128 stands for zero in the data rows.
The same things were measured in two ways. The second way is not exact.
First some of them both ways: the first way, then the second way, then a blank line.
121 136 167 113 140 164 127 126 127 139 111 139
143 131 90 95 123 119 93 132

138 142 147 116 144 153 141 154 142 129 120 141
148 130 124 98 126 132 103 120

105 166 94 109 96 144 130 108 131 150 97 97
105 141 134 74 110 126 172 105

187 110 119 134 117 156 144 186 163 107 155 101
130 144 188 100 172 155 93 108

95 98 80 132 145 109 102 127 96 120 155 168
108 136 118 184 106 127 159 135

149 121 188 110 126 151 161 135 158 135 128 111
144 145 125 91 149 113 72 141

163 119 187 132 120 155 153 123 150 131 130 94
143 129 131 98 166 122 64 133

131 134 98 145 101 138 114 112 119 133 121 90
103 123 143 115 140 141 147 107

122 140 77 150 124 106 118 114 107 123 127 129
118 105 148 153 114 135 174 109

177 116 177 152 143 102 136 158 148 100 141 122
165 107 145 159 163 146 89 142

70 149 80 122 140 109 96 102 88 140 106 165
113 120 91 152 74 122 192 123

180 151 157 126 103 170 163 150 168 135 117 81
136 127 166 54 162 136 84 107

191 153 124 115 93 206 160 174 174 135 123 73
124 146 189 16 166 148 82 84

71 135 128 105 117 137 123 66 105 155 113 129
109 144 82 115 97 95 148 143

149 132 77 117 143 167 116 186 136 110 130 151
132 142 153 100 124 151 133 89

149 110 164 149 117 76 147 105 139 117 145 99
138 115 148 173 154 120 118 155

51 119 136 117 158 94 100 90 82 142 123 182
122 126 52 187 77 108 157 165

147 140 92 116 109 146 144 156 151 130 127 108
114 145 171 88 134 137 141 99

106 120 93 125 140 143 105 134 105 129 135 156
114 134 114 136 110 133 142 121

101 107 86 135 145 101 94 128 99 114 140 164
119 128 114 184 108 133 167 131

157 127 113 152 87 108 145 105 140 127 140 63
108 122 183 129 160 136 140 118

154 130 135 93 141 171 139 185 161 115 130 156
152 157 140 79 128 128 99 120

153 115 144 117 124 158 135 159 151 121 136 120
133 148 139 99 150 135 93 125

105 116 145 101 148 145 107 142 123 127 122 171
138 147 83 127 108 119 118 146

83 125 77 123 132 110 98 115 99 132 124 156
104 134 108 159 94 126 185 126

138 135 105 128 101 114 136 118 141 127 129 99
116 133 162 120 137 126 153 120

156 139 165 91 117 188 156 155 170 134 118 112
144 160 136 44 144 119 77 121

84 125 69 113 119 128 115 105 107 139 130 138
95 150 123 132 100 118 178 119

135 105 145 123 143 108 142 145 141 119 144 143
137 138 132 155 134 121 113 143

199 104 144 153 129 136 151 185 160 104 162 110
141 120 185 128 178 156 76 119

181 151 192 130 106 167 165 141 168 138 111 82
148 117 147 55 168 129 64 122

180 107 119 154 130 105 147 169 152 100 163 117
137 118 190 156 164 150 113 121

124 154 131 141 110 112 141 92 124 145 112 96
120 108 135 121 126 124 144 123

112 142 63 158 117 98 105 109 98 129 124 119
102 101 146 161 114 145 191 105

94 92 140 129 149 80 128 103 107 128 150 162
123 130 101 201 112 104 135 165

164 157 195 122 125 160 150 146 159 137 97 106
157 116 120 68 148 131 75 125

158 137 159 129 149 134 130 171 144 112 121 145
162 116 127 121 136 144 100 128

139 101 136 167 140 100 115 121 110 111 152 127
131 103 129 188 149 141 117 139

110 144 150 160 112 96 125 62 101 146 111 97
119 89 107 152 128 119 142 139

139 137 178 131 112 126 135 103 139 132 113 93
141 122 117 113 148 123 106 143

98 120 106 120 114 117 123 92 113 139 132 126
105 140 121 139 112 109 156 136

100 118 80 126 129 124 99 126 106 126 133 140
106 140 121 149 112 136 164 121

108 106 129 178 127 65 114 80 90 133 142 115
104 91 117 213 134 131 150 149

188 121 97 144 102 139 157 164 156 118 145 69
112 136 209 104 169 154 114 87

186 115 129 138 134 146 147 190 159 107 150 125
142 127 177 113 161 151 91 111

138 130 60 132 107 113 124 150 132 121 142 110
101 138 183 133 127 149 173 105

124 108 184 140 153 72 148 111 127 122 145 149
153 110 110 192 129 111 107 170

100 157 97 93 122 186 105 130 121 144 98 140
119 151 101 62 98 126 146 104

86 102 133 131 125 102 120 73 100 139 144 129
109 134 98 173 118 105 139 159

99 110 54 136 123 107 107 111 101 121 151 137
96 138 144 170 114 131 182 119

177 129 170 126 133 148 154 163 161 115 135 123
159 125 150 99 155 132 75 129

102 142 53 139 102 126 104 108 106 139 120 102
86 130 144 124 117 144 192 99

105 105 106 161 145 76 97 110 92 122 146 151
114 103 114 213 120 136 160 145

100 131 127 158 127 80 114 77 95 137 120 122
116 96 105 183 117 121 161 140

95 108 82 130 121 109 111 97 102 130 146 133
99 139 128 165 113 120 167 133

93 132 79 124 149 125 93 132 99 125 124 170
120 128 106 152 93 134 171 118

54 108 119 112 167 81 91 102 84 130 129 206
127 131 58 208 71 103 171 167

150 119 149 154 126 145 130 128 126 128 136 103
128 113 131 124 158 144 92 122

69 134 135 104 116 129 119 63 104 155 112 130
111 143 79 123 97 94 150 151

112 120 110 143 112 122 113 99 109 135 132 103
103 126 125 142 134 134 145 125

187 115 157 150 131 124 151 169 160 108 149 114
149 116 170 131 172 146 85 128

160 127 196 121 138 148 154 150 158 127 125 127
159 127 121 100 151 123 67 141

149 132 159 95 134 181 147 165 158 130 124 133
148 156 127 66 135 124 80 123

161 154 138 100 119 189 151 173 165 134 109 119
139 145 147 38 136 134 96 100

105 130 86 140 110 113 113 92 104 136 130 106
100 127 134 145 121 130 169 119

121 144 95 156 118 104 118 97 105 130 122 114
116 99 139 150 121 133 167 115

103 133 140 150 131 87 118 79 97 134 120 131
128 96 100 174 113 117 149 147

177 134 119 114 117 185 152 183 166 121 134 108
133 148 175 57 154 145 92 95

170 132 159 130 144 135 139 176 155 113 125 139
158 118 140 115 145 141 93 124

93 118 109 136 108 109 117 81 105 145 133 111
93 131 117 151 122 117 157 139

141 132 114 110 134 172 127 154 140 121 123 137
137 145 134 87 129 130 115 106

101 166 91 74 115 152 128 131 140 138 96 145
127 162 123 68 86 111 174 113

56 134 110 85 130 147 111 83 101 154 110 161
109 159 71 113 76 90 160 141

133 153 155 115 124 174 123 128 131 138 101 123
141 126 103 71 125 128 102 121

125 128 153 92 140 150 146 146 150 132 124 149
144 155 114 98 119 109 105 137

142 126 164 125 139 117 148 137 146 125 134 135
149 125 131 133 135 120 103 144

148 149 140 106 144 164 134 181 153 125 111 152
151 134 127 80 122 137 106 113

114 141 98 161 114 93 117 91 102 134 120 104
108 99 135 159 124 136 171 117

181 144 201 147 122 135 151 142 159 124 113 89
159 103 138 100 170 141 72 131

97 98 116 138 121 101 119 84 102 134 150 125
103 132 116 177 124 113 144 149

106 136 63 147 107 117 110 109 101 138 124 112
88 118 141 138 116 141 183 104

111 109 131 149 102 104 130 69 107 141 145 90
99 124 129 159 140 116 132 146

103 91 107 148 136 63 116 98 101 118 155 138
112 124 127 220 121 120 161 150

104 112 37 160 136 80 93 133 90 114 149 150
93 113 150 204 110 152 202 112

105 136 76 141 138 90 110 120 102 122 127 151
118 111 132 173 100 135 185 118

172 99 125 148 121 136 128 167 144 107 159 105
125 134 168 135 171 157 98 121

108 83 133 152 157 91 107 121 96 117 163 164
124 117 104 213 126 129 123 158

183 147 99 136 128 147 129 194 157 103 126 119
145 122 182 96 149 166 128 90

98 127 126 125 124 95 120 94 117 134 124 132
121 128 111 157 114 112 159 147

153 146 199 121 143 141 141 151 149 128 107 137
166 113 106 100 136 128 80 140

164 153 119 103 101 204 148 152 161 136 111 94
127 151 159 25 145 132 100 89

151 146 160 119 128 139 133 144 151 120 112 118
155 127 130 98 140 134 109 127

94 104 139 141 133 71 115 84 101 125 143 142
122 119 101 202 116 112 150 167

171 117 152 114 128 156 150 173 165 113 140 127
149 144 154 94 153 131 84 126

82 150 81 107 121 142 103 103 105 142 102 143
109 141 100 108 89 117 180 114

117 141 151 119 130 172 124 120 124 145 111 127
130 131 96 86 126 125 102 125

142 158 141 94 121 173 150 151 158 138 105 126
142 145 134 52 122 121 111 113

125 123 115 126 125 100 136 133 133 124 136 132
124 132 144 149 123 126 148 134

150 125 189 115 146 139 148 153 154 125 123 142
158 130 113 113 140 119 78 144

130 144 87 154 113 102 126 115 118 128 127 106
111 106 159 143 128 144 169 109

180 148 169 147 120 147 142 151 152 123 116 92
149 105 148 91 164 149 85 116

114 113 109 133 136 79 123 125 123 119 141 143
124 130 135 182 119 124 161 142

143 144 209 110 146 148 146 150 152 135 104 145
166 122 92 92 130 119 72 147

167 134 130 128 110 175 143 145 151 126 126 91
131 136 159 71 158 138 95 101

155 114 185 111 133 151 157 145 160 126 137 119
151 147 129 101 153 118 67 142

142 157 97 76 113 216 135 181 164 135 106 123
126 176 147 13 122 136 120 85

91 138 182 84 161 121 143 118 134 139 110 185
163 141 70 127 87 88 114 164

140 114 131 136 159 123 108 164 121 103 139 169
151 119 118 160 127 143 118 133

145 143 142 120 137 135 145 154 146 126 122 139
147 123 137 107 126 130 114 124

88 123 117 109 173 82 119 133 109 118 130 204
148 127 94 189 76 110 162 150

198 101 109 141 125 143 144 201 164 94 170 115
135 139 203 122 174 162 96 108

151 119 61 152 85 113 131 124 126 119 151 83
91 128 196 135 148 145 166 103

68 123 146 127 134 103 115 73 89 150 121 141
114 124 70 165 98 109 143 158

75 117 126 97 160 107 100 120 107 122 120 194
142 145 71 168 82 105 157 156

74 113 60 106 137 119 100 115 97 129 139 173
102 155 112 159 84 113 184 129

98 132 103 133 102 126 123 75 107 146 125 97
97 132 125 127 122 117 157 125

78 139 105 135 143 91 101 93 87 136 114 160
121 108 89 175 87 121 178 138

178 146 136 113 92 192 165 158 172 137 123 70
123 151 180 30 164 138 87 96

66 153 69 109 137 117 94 104 92 140 100 165
112 132 92 139 70 119 202 117

129 104 177 144 144 79 148 114 128 126 146 136
142 113 118 186 137 113 104 164

85 97 113 132 132 90 114 88 100 132 147 145
106 134 105 189 113 109 155 155

62 149 66 82 143 147 89 125 100 137 99 188
117 156 80 113 60 113 193 115

106 171 113 93 124 153 141 120 138 148 94 134
130 141 119 71 95 110 153 109

113 94 109 142 148 94 97 134 103 110 149 164
123 123 113 199 120 135 147 144

128 125 175 108 125 161 128 129 139 137 118 126
136 143 97 92 136 118 89 144

170 157 161 124 119 168 148 165 162 132 105 106
146 120 142 59 148 143 90 110

192 105 225 142 110 141 175 132 170 124 148 74
151 125 151 104 194 123 32 153

146 151 111 119 120 185 128 154 140 133 112 113
125 137 141 61 135 144 116 93

170 141 102 103 127 188 142 200 163 118 128 135
135 153 169 55 135 146 107 91

89 100 108 116 162 110 91 134 98 115 140 188
130 141 88 186 96 123 150 147

196 131 202 169 109 117 154 128 160 117 131 59
153 96 161 121 195 149 68 136

123 110 133 130 157 121 111 137 115 110 139 167
147 124 106 165 120 128 122 139

170 121 158 154 112 148 144 123 141 125 136 78
132 116 152 110 173 140 82 119

212 98 144 162 114 128 157 176 166 98 169 87
138 120 204 131 196 156 75 119

148 144 172 103 133 161 150 154 159 132 109 133
154 137 120 74 133 120 89 127

132 154 132 111 137 158 138 151 142 135 112 138
140 131 127 83 119 130 118 114

146 118 160 97 151 163 140 173 154 120 136 159
154 153 122 99 131 123 81 137

137 160 145 119 123 163 147 131 142 145 106 111
135 125 128 70 129 127 109 111

80 136 110 138 134 96 104 87 90 142 115 143
111 111 92 168 97 121 171 137

93 125 116 134 114 111 118 75 102 140 127 110
108 128 111 149 118 116 154 137

Here are 40 more, measured the second way only, each followed by its number:
78 131 187 154 149 146 171 105 0
115 82 145 214 140 142 158 135 1
103 120 108 165 90 133 191 119 2
144 120 55 155 72 93 155 159 3
144 127 138 160 117 125 139 134 4
126 100 150 222 188 154 87 159 5
120 90 143 193 133 137 154 132 6
103 104 130 191 131 145 156 133 7
85 143 142 96 126 121 158 111 8
110 163 97 40 79 101 161 106 9
141 160 143 21 138 126 85 108 10
144 147 153 66 153 134 84 118 11
88 152 115 115 88 119 192 112 12
140 149 130 72 145 116 82 128 13
140 133 174 100 146 148 117 102 14
125 126 73 173 108 98 139 169 15
111 122 109 187 128 125 140 150 16
120 146 105 82 115 127 132 117 17
135 147 190 69 172 146 87 104 18
102 134 134 185 119 133 161 129 19
142 112 154 100 150 155 106 108 20
150 135 165 70 144 140 99 104 21
149 141 164 105 152 139 93 118 22
166 116 131 125 144 126 82 142 23
154 116 160 120 148 154 108 116 24
144 119 86 160 81 106 161 138 25
115 139 60 188 77 102 168 164 26
149 146 128 80 160 119 54 142 27
153 115 149 107 145 152 105 114 28
106 92 119 160 128 131 156 128 29
109 141 98 110 103 119 143 124 30
147 133 166 121 140 146 115 112 31
134 124 101 96 132 128 104 128 32
140 121 202 94 162 163 111 88 33
146 131 122 91 128 134 99 119 34
95 103 155 151 120 146 196 98 35
128 153 181 47 160 145 94 97 36
99 133 116 182 98 129 182 135 37
136 142 87 215 86 130 164 149 38
105 108 208 70 174 164 123 73 39
Some of them follow, measured the first way. Which numbered row above is each one? Its number follows it:
103 101 129 148 128 92 111 93 100 129 144 124 16
133 107 49 160 92 112 119 109 112 123 159 82 0
111 139 123 165 111 94 117 75 97 143 118 96 29
112 111 101 168 127 88 106 107 94 126 147 121 7
131 120 111 173 127 76 121 101 102 118 141 119 6
89 133 105 112 129 155 111 110 107 147 119 144 30
81 114 74 133 136 96 99 109 91 132 143 152 37
105 136 84 126 88 149 125 84 114 151 126 86 8
105 95 76 142 134 104 106 122 100 119 158 147 19
192 127 129 123 107 171 155 175 173 115 143 89 18
162 128 181 129 146 128 150 152 151 116 133 139 23
140 144 151 115 143 156 141 159 146 132 116 137 34
160 153 149 87 112 204 153 167 172 137 111 112 10
Here are 40 more, measured the second way only, each followed by its number:
103 97 134 189 137 136 163 130 0
128 122 109 222 114 115 163 165 1
124 102 88 208 101 118 170 149 2
96 144 122 114 114 117 154 121 3
119 112 79 197 107 115 142 164 4
162 107 127 108 154 137 75 135 5
130 112 99 159 120 128 124 144 6
131 118 25 99 68 80 149 154 7
118 123 66 159 90 103 162 150 8
120 128 77 94 93 113 146 132 9
158 132 129 97 127 131 100 124 10
111 135 99 150 107 117 141 140 11
168 117 131 130 166 121 52 157 12
153 115 144 101 145 131 91 128 13
168 137 112 79 139 112 64 144 14
144 143 163 74 149 139 96 107 15
114 95 112 214 125 130 160 146 16
146 104 163 155 186 151 89 139 17
114 128 89 198 107 119 159 155 18
146 130 170 122 165 146 89 119 19
158 114 109 152 150 107 82 169 20
119 114 105 154 87 123 184 125 21
141 124 122 185 131 132 137 148 22
90 131 143 174 127 130 167 129 23
100 87 147 204 141 149 162 129 24
127 140 111 121 107 122 155 127 25
140 139 163 37 182 129 56 116 26
108 152 90 141 81 103 175 138 27
128 134 79 179 105 115 136 155 28
95 116 143 175 126 142 175 121 29
118 129 106 155 110 108 160 148 30
114 132 101 133 108 116 154 133 31
100 123 111 166 111 127 160 137 32
111 122 97 190 87 124 192 132 33
154 137 78 125 147 104 52 176 34
149 136 125 94 125 119 116 126 35
105 137 113 120 98 118 178 117 36
127 164 172 13 152 136 94 90 37
147 105 88 167 109 105 126 154 38
113 133 128 66 125 108 126 117 39
Some of them follow, measured the first way. Which numbered row above is each one? Its number follows it:
175 113 213 135 140 127 157 141 159 117 142 121 12
106 103 78 146 113 99 115 101 104 129 152 117 23
96 98 124 140 146 57 110 100 105 116 149 158 1
114 119 108 173 116 77 114 83 98 130 135 99 0
66 124 89 99 133 125 105 97 101 140 124 167 27
109 137 111 108 127 130 110 127 124 128 112 144 25
184 111 140 138 131 139 144 175 158 103 150 118 19
111 122 144 142 138 115 113 107 103 128 129 138 6
170 152 122 94 99 208 156 171 176 134 117 90 37
96 131 117 120 122 124 113 101 110 139 114 134 31
45 177 174 97 130 134 114 42 93 178 65 146 7
143 118 220 135 131 92 157 101 146 128 126 110 20
189 141 184 121 93 185 171 138 177 136 122 60 26
Here are 40 more, measured the second way only, each followed by its number:
115 155 94 94 86 97 153 127 0
120 148 102 76 103 126 145 113 1
96 113 143 139 142 134 155 119 2
138 125 97 190 96 130 154 138 3
150 125 138 35 136 138 99 101 4
103 130 126 184 126 124 150 138 5
98 147 95 134 78 115 184 130 6
150 137 146 107 145 135 90 121 7
151 134 135 110 175 116 44 155 8
118 113 108 135 89 124 183 117 9
130 139 84 148 106 120 135 141 10
95 135 123 113 124 108 145 129 11
100 116 153 237 143 138 161 146 12
176 117 87 135 119 120 85 154 13
149 124 116 187 109 118 128 156 14
143 124 133 127 145 132 119 133 15
128 108 194 91 186 166 85 99 16
131 128 127 183 83 131 186 123 17
114 134 157 99 139 128 135 116 18
146 114 158 133 162 140 90 133 19
161 118 111 127 129 135 97 136 20
152 129 133 159 136 138 102 131 21
152 144 124 50 138 121 73 124 22
143 105 140 114 160 148 90 122 23
104 164 72 55 76 84 161 123 24
136 129 118 102 98 122 145 112 25
97 144 111 104 111 107 156 126 26
92 131 136 113 131 121 156 121 27
139 116 179 126 161 163 101 109 28
104 125 148 128 142 138 150 116 29
111 123 121 184 135 113 127 153 30
125 102 164 167 139 144 143 116 31
172 145 117 176 134 118 88 163 32
176 126 80 104 121 105 73 155 33
126 154 143 38 152 133 87 110 34
158 131 111 106 124 128 95 134 35
137 130 162 172 135 133 148 132 36
91 153 124 138 88 124 197 114 37
153 128 130 73 125 139 109 109 38
123 97 87 165 109 112 153 147 39
Some of them follow, measured the first way. Which numbered row above is each one? Its number follows it:
155 146 175 97 128 186 154 160 163 136 113 127 22
165 174 152 110 118 182 143 166 163 135 91 112 4
116 76 91 175 125 57 117 97 95 108 178 116 12
201 134 140 164 106 148 156 167 161 120 139 66 16
157 141 148 104 103 193 147 152 163 139 116 92 34
140 141 119 126 103 130 147 125 146 138 123 93 18
184 121 125 151 135 133 140 192 153 106 148 120 28
102 131 116 126 95 131 131 73 115 154 122 94 11
139 137 165 109 155 147 135 167 147 125 119 160 35
97 109 102 128 169 104 93 141 98 109 140 195 3
84 139 105 115 104 143 125 76 112 156 117 108 26
121 130 106 157 96 112 121 82 109 140 128 77 2
113 154 106 109 142 147 128 138 126 135 110 159 25
Here are 40 more, measured the second way only, each followed by its number:
150 137 124 115 154 122 68 142 0
151 140 127 121 152 123 63 146 1
130 137 172 109 128 140 144 104 2
148 116 138 65 147 145 94 108 3
110 116 174 183 149 144 161 126 4
159 129 61 115 121 97 81 161 5
95 120 172 210 140 148 181 126 6
139 119 155 68 156 149 93 106 7
101 140 172 116 131 133 174 104 8
130 123 123 106 134 131 121 117 9
124 150 153 56 116 122 162 99 10
122 139 94 124 94 127 141 125 11
101 137 135 35 125 141 131 84 12
154 106 164 109 167 155 90 118 13
148 107 192 134 184 154 81 118 14
123 116 122 103 156 135 97 127 15
133 103 207 107 177 180 112 83 16
165 109 129 136 151 139 86 137 17
109 139 111 168 97 118 175 133 18
105 129 137 151 139 118 144 139 19
122 117 87 191 113 110 144 160 20
127 111 187 123 155 152 121 108 21
123 99 153 190 124 141 163 120 22
159 135 126 101 119 131 108 121 23
103 154 119 153 91 115 181 125 24
115 120 183 149 169 144 118 124 25
145 163 111 82 126 116 89 134 26
149 111 182 147 167 162 111 117 27
128 136 128 67 118 142 134 97 28
146 110 136 101 163 134 68 133 29
135 124 99 156 123 101 110 161 30
114 101 120 141 120 128 163 123 31
163 124 101 160 131 122 108 159 32
118 109 120 211 90 137 202 127 33
153 105 85 156 123 102 101 162 34
101 134 113 151 97 129 183 122 35
145 151 134 34 140 125 71 113 36
109 103 139 128 123 135 160 113 37
102 136 137 182 101 138 195 116 38
139 132 100 143 144 121 87 158 39
Some of them follow, measured the first way. Which numbered row above is each one? Its number follows it:
107 152 117 152 114 104 119 80 107 145 109 102 31
210 137 104 168 114 140 137 193 157 101 139 87 16
126 164 92 117 100 202 122 130 126 153 101 97 12
150 139 90 120 127 134 140 167 149 117 134 134 2
177 131 114 153 115 120 149 160 148 116 142 102 21
112 129 192 135 148 105 140 88 119 138 122 142 34
158 103 184 119 143 145 151 156 153 119 145 135 1
167 134 191 143 126 143 156 138 152 133 126 98 29
130 133 64 129 97 127 126 119 130 126 134 99 8
80 117 83 123 134 106 105 97 95 130 136 148 18
132 103 180 127 137 130 123 127 130 126 138 135 39
93 114 46 134 135 99 95 124 95 116 145 152 38
134 123 159 87 140 171 139 162 155 129 123 149 26
Here are 40 more, measured the second way only, each followed by its number:
139 117 176 107 150 148 115 107 0
144 133 137 85 148 132 89 116 1
94 135 124 182 106 129 181 133 2
105 130 108 157 104 123 169 131 3
114 138 98 190 92 112 171 149 4
93 124 127 137 99 137 191 106 5
111 131 99 189 107 123 161 147 6
83 135 166 135 133 139 173 102 7
114 147 75 153 91 94 147 156 8
109 138 114 162 109 110 154 139 9
141 122 153 80 161 135 90 118 10
105 137 107 143 111 110 156 139 11
149 117 147 121 162 127 75 141 12
147 107 180 137 169 149 92 121 13
158 99 150 142 169 149 76 136 14
167 105 124 134 152 136 77 146 15
96 124 144 139 136 127 156 126 16
156 109 123 105 163 132 59 142 17
100 138 129 114 102 133 183 105 18
94 127 166 192 138 137 163 123 19
155 125 137 96 140 134 96 122 20
141 132 133 118 132 118 130 133 21
163 139 96 46 108 114 100 120 22
135 122 93 151 124 129 106 142 23
111 109 109 179 119 133 151 140 24
137 113 137 116 144 123 100 137 25
151 111 87 181 113 99 118 170 26
133 162 162 57 142 135 102 103 27
143 150 150 78 158 128 75 126 28
117 132 62 166 70 102 173 150 29
147 157 129 83 140 124 84 130 30
144 128 131 77 142 117 103 129 31
138 142 148 75 160 131 76 117 32
97 116 132 192 120 141 169 130 33
148 145 129 92 150 122 69 131 34
113 122 102 216 94 128 192 142 35
82 137 163 118 125 136 182 100 36
131 149 78 86 92 81 139 149 37
119 151 77 148 82 91 159 154 38
138 151 149 42 128 138 115 89 39
Some of them follow, measured the first way. Which numbered row above is each one? Its number follows it:
133 168 167 82 143 182 139 162 157 140 84 159 22
93 141 58 133 117 121 102 114 98 138 118 134 5
170 143 165 131 113 149 156 145 163 130 117 90 10
56 128 112 107 149 104 98 94 89 144 111 185 29
91 111 105 123 132 108 124 101 108 136 139 145 9
82 154 159 81 115 140 136 74 127 157 91 133 37
148 122 157 98 136 169 142 165 160 124 131 138 30
92 121 94 128 126 110 103 108 101 134 125 145 3
174 138 121 141 123 135 149 166 154 115 135 114 0
167 126 158 119 119 172 153 152 160 128 131 101 32
103 122 185 129 153 79 141 94 120 134 127 155 26
123 92 72 158 119 89 123 116 110 118 165 116 19
164 138 156 119 140 148 141 174 158 120 119 140 20
